In the data rows, the value 500 means zero.
Some points, one per row:
621:742:381:606:475:386:567:355:549:599:706:562:552:337:451:516:641:500:407:571
610:759:444:808:368:294:571:198:267:683:752:422:496:287:572:232:694:474:618:616
728:750:570:816:305:444:296:159:488:615:677:279:544:370:461:517:652:452:564:461
501:417:407:313:612:565:625:659:673:418:372:728:427:604:487:584:452:517:416:564
383:533:353:480:626:167:732:520:306:574:652:600:386:278:659:90:603:569:694:637
554:673:552:643:460:602:329:374:621:380:560:409:503:549:487:723:624:446:620:359
593:247:504:410:593:508:397:724:549:338:334:546:461:883:184:683:253:626:266:2
440:678:401:603:508:392:618:438:304:610:688:530:569:408:519:346:636:500:627:594
395:322:530:301:602:630:444:746:586:442:304:605:453:639:477:629:373:475:497:461
528:518:552:647:365:408:482:281:427:618:618:356:459:411:586:384:623:468:775:632
349:437:377:273:713:197:820:734:285:629:492:735:469:432:603:168:448:540:533:727
432:383:388:316:653:175:718:690:440:464:433:684:397:456:587:212:368:534:406:629
397:583:502:531:451:742:288:497:696:334:459:429:652:671:411:826:593:451:482:420
369:389:393:116:773:295:683:863:604:461:334:633:367:516:603:467:361:481:368:586
575:752:475:756:487:393:524:239:303:522:734:453:475:359:503:338:599:533:612:480
721:915:462:883:272:292:452:104:388:608:909:289:503:165:632:298:794:399:721:520
450:409:473:437:556:414:619:519:479:541:550:494:383:346:559:248:578:537:586:592
486:660:400:629:311:263:628:217:392:546:671:385:457:240:663:186:722:436:702:733
592:738:455:666:358:462:489:289:486:478:669:354:441:349:553:415:692:424:616:532
438:0:537:328:555:178:997:700:508:560:119:652:434:429:651:242:611:539:402:655
785:840:477:583:272:270:684:278:411:640:561:493:454:344:531:346:414:488:421:527
347:519:406:515:556:344:660:474:322:577:544:631:484:432:511:305:569:580:617:633
375:229:474:368:631:509:586:764:537:486:339:617:698:676:557:478:457:477:269:553
399:106:434:73:750:523:553:999:677:405:147:701:464:818:400:611:244:489:182:405
422:384:326:157:727:552:769:865:578:566:404:833:700:552:366:487:401:504:126:728
445:267:599:279:706:631:432:791:645:457:276:529:462:618:427:684:401:495:438:337
Then 24 other points, each followed by its number:
297:200:385:106:718:368:605:895:614:305:209:789:555:766:495:442:155:540:268:589 0
530:623:502:606:401:589:435:376:554:486:489:493:454:579:505:674:556:496:622:450 1
500:629:450:564:493:439:503:458:527:473:587:537:503:437:544:510:563:482:521:526 2
414:126:619:161:455:737:481:828:715:454:275:427:523:813:291:824:385:507:502:291 3
555:763:456:724:387:441:467:272:328:664:772:355:533:330:471:398:743:467:695:506 4
280:201:582:50:612:456:61:915:666:579:282:462:607:569:316:633:287:438:468:505 5
359:275:566:173:750:520:549:802:528:504:268:581:498:642:410:664:311:565:311:485 6
422:327:614:389:578:850:303:694:679:375:288:527:485:728:391:841:379:468:489:315 7
394:452:516:405:635:739:435:722:502:465:428:577:618:692:362:721:430:519:416:400 8
573:845:413:788:261:437:406:169:428:606:946:229:489:180:465:321:981:469:871:407 9
608:738:520:811:388:701:393:295:442:503:608:427:541:563:500:734:655:501:602:287 10
466:250:495:88:721:359:544:931:620:590:243:668:534:576:439:478:265:498:172:643 11
406:341:531:417:658:621:613:639:515:249:333:564:468:694:494:586:478:541:440:400 12
615:922:439:949:318:324:383:0:368:467:884:233:426:301:593:406:779:482:877:425 13
487:531:648:743:415:687:297:287:495:441:493:396:636:620:413:712:513:536:554:441 14
465:583:210:335:633:0:961:706:264:653:648:704:401:222:710:0:551:466:388:741 15
351:397:522:264:484:277:144:656:521:671:502:393:579:367:412:386:462:415:631:599 16
461:615:373:515:429:410:585:553:317:543:596:645:571:439:606:259:532:564:496:601 17
426:671:361:561:417:213:561:485:289:582:580:625:562:477:624:295:624:506:623:659 18
624:697:517:704:417:383:488:298:367:618:706:394:478:325:560:373:588:482:592:525 19
558:546:675:747:474:890:255:276:585:324:461:357:506:662:397:822:500:514:519:270 20
453:436:326:205:721:305:767:876:440:542:458:704:452:463:548:281:386:475:265:563 21
496:392:638:536:553:528:452:473:524:491:452:466:464:501:522:546:425:534:556:501 22
721:812:499:790:393:639:362:206:604:523:724:431:595:460:358:782:658:488:432:378 23
Which two of these numbered points are nearest to each point below, ignoring the 2 directions in which the first points spread most? Their numbers follow each, nearest first.
529:560:437:448:643:42:849:491:258:788:597:494:364:138:723:24:402:500:334:783 > 11 19
493:406:586:520:541:398:531:478:465:548:486:528:448:447:561:422:436:531:559:590 > 22 19
535:388:617:532:246:643:420:440:584:501:519:270:518:660:343:747:596:493:726:274 > 3 7
505:627:516:767:257:865:383:321:351:399:560:427:661:696:653:837:550:524:566:150 > 10 12
608:514:642:734:546:769:433:366:407:440:520:481:584:585:402:582:496:517:503:335 > 20 14
355:338:582:250:505:452:28:698:621:611:414:354:597:476:337:596:405:421:562:484 > 5 16
491:338:621:401:719:827:456:692:617:276:289:628:508:699:390:706:258:523:241:348 > 20 19
385:384:416:66:800:352:635:940:584:517:368:673:489:530:532:504:319:477:294:575 > 21 2
670:760:531:818:356:416:445:192:357:627:770:345:492:320:552:406:640:487:631:476 > 19 6
558:690:547:792:359:738:371:220:551:279:566:366:459:551:531:719:547:489:568:312 > 12 20
392:544:289:355:499:153:778:693:244:624:587:768:543:320:694:0:492:555:476:786 > 17 18
394:413:380:271:631:259:700:770:511:475:436:714:503:489:633:336:436:468:422:648 > 2 0
377:257:642:232:737:729:414:777:585:487:247:515:549:738:319:846:314:584:293:366 > 6 19
549:688:342:527:515:7:803:446:326:748:553:642:527:334:735:99:471:489:289:712 > 15 21
326:440:397:263:651:5:774:614:252:743:560:643:630:325:619:58:395:584:417:852 > 11 6
494:635:481:616:279:505:501:284:429:510:691:337:505:409:468:360:729:457:806:526 > 3 7
430:474:322:482:379:58:620:403:410:513:612:485:435:419:569:191:379:488:636:685 > 0 13
608:851:410:901:208:425:470:159:247:591:841:431:573:298:634:265:743:535:696:513 > 17 10
425:208:665:299:687:683:419:728:651:442:250:567:488:680:450:727:245:534:393:469 > 22 7
589:652:614:776:420:897:270:224:543:327:571:332:546:599:327:799:570:523:510:250 > 20 12
613:492:680:751:326:737:411:265:507:510:520:213:523:537:416:726:722:482:625:283 > 3 20
651:525:448:562:232:557:535:655:369:429:407:814:458:549:846:308:168:581:219:511 > 17 0
658:667:546:824:332:653:433:195:463:407:631:410:467:522:530:590:647:546:653:364 > 12 20
593:789:502:879:392:430:512:137:253:611:798:403:473:370:551:377:731:513:782:460 > 10 4
432:430:586:445:554:783:249:582:557:460:498:451:672:702:322:826:346:482:540:381 > 8 4
686:626:669:874:393:949:292:250:529:365:609:364:585:616:330:793:492:497:426:148 > 20 10
468:401:594:406:632:885:365:619:635:299:313:535:542:729:305:806:346:537:294:313 > 20 8
411:194:633:310:544:776:363:772:644:493:214:553:565:777:437:785:382:521:506:452 > 7 22
339:436:467:329:609:568:551:687:561:393:358:609:501:629:518:611:517:480:548:522 > 1 7
490:569:295:297:344:0:782:618:404:500:317:819:394:416:864:42:269:552:371:874 > 0 17
513:526:332:406:199:278:832:669:262:547:566:837:516:421:802:38:286:553:435:694 > 17 0
624:526:634:718:482:890:378:407:531:367:525:465:591:646:351:748:416:513:346:193 > 20 10
526:598:391:530:457:306:632:465:331:561:626:570:505:360:603:146:569:479:569:692 > 17 19
295:430:388:234:595:516:604:725:417:395:297:730:587:655:501:488:383:585:382:593 > 17 18
692:705:487:682:361:395:526:302:360:609:683:456:483:323:603:290:522:469:529:558 > 19 21
450:695:412:674:480:340:679:220:236:509:646:504:449:316:538:204:613:579:564:612 > 12 20
519:434:556:465:630:750:485:529:555:380:402:336:403:601:415:686:421:498:365:325 > 20 19
502:570:254:365:608:91:868:683:327:612:624:660:407:283:673:43:540:459:397:682 > 15 21
506:241:712:474:572:782:215:575:669:438:254:399:491:839:290:942:293:571:378:218 > 22 14
390:574:388:476:480:180:640:417:365:495:600:483:410:328:618:187:653:492:701:672 > 13 2
513:546:618:662:442:910:262:382:673:221:419:379:496:699:432:925:444:488:454:238 > 20 12
545:487:463:560:298:828:365:753:493:412:442:724:499:694:715:644:448:606:551:209 > 17 10
476:495:379:553:350:239:481:352:477:459:608:419:459:511:499:372:390:478:631:574 > 0 13
407:260:615:464:527:773:323:600:709:373:337:510:685:762:457:858:370:500:337:412 > 14 22
592:595:480:704:419:531:480:257:436:339:599:429:423:450:484:322:574:524:554:437 > 12 20
452:473:425:331:569:431:575:622:560:436:486:609:591:515:468:447:512:495:457:603 > 2 4
462:465:489:385:622:636:550:734:516:480:375:660:533:675:506:706:411:531:382:397 > 10 8
510:283:746:495:593:904:245:577:692:389:297:438:528:740:363:931:329:543:433:298 > 22 20
368:401:428:295:653:397:703:750:452:435:395:658:483:541:580:377:464:502:446:589 > 2 19
451:495:265:252:651:335:863:732:456:653:553:824:670:384:465:243:512:504:237:837 > 23 21
319:285:579:303:473:889:281:632:820:346:215:426:550:775:324:930:496:474:473:463 > 7 1
401:485:426:399:559:429:632:570:506:354:419:594:424:499:612:445:410:504:430:568 > 2 1
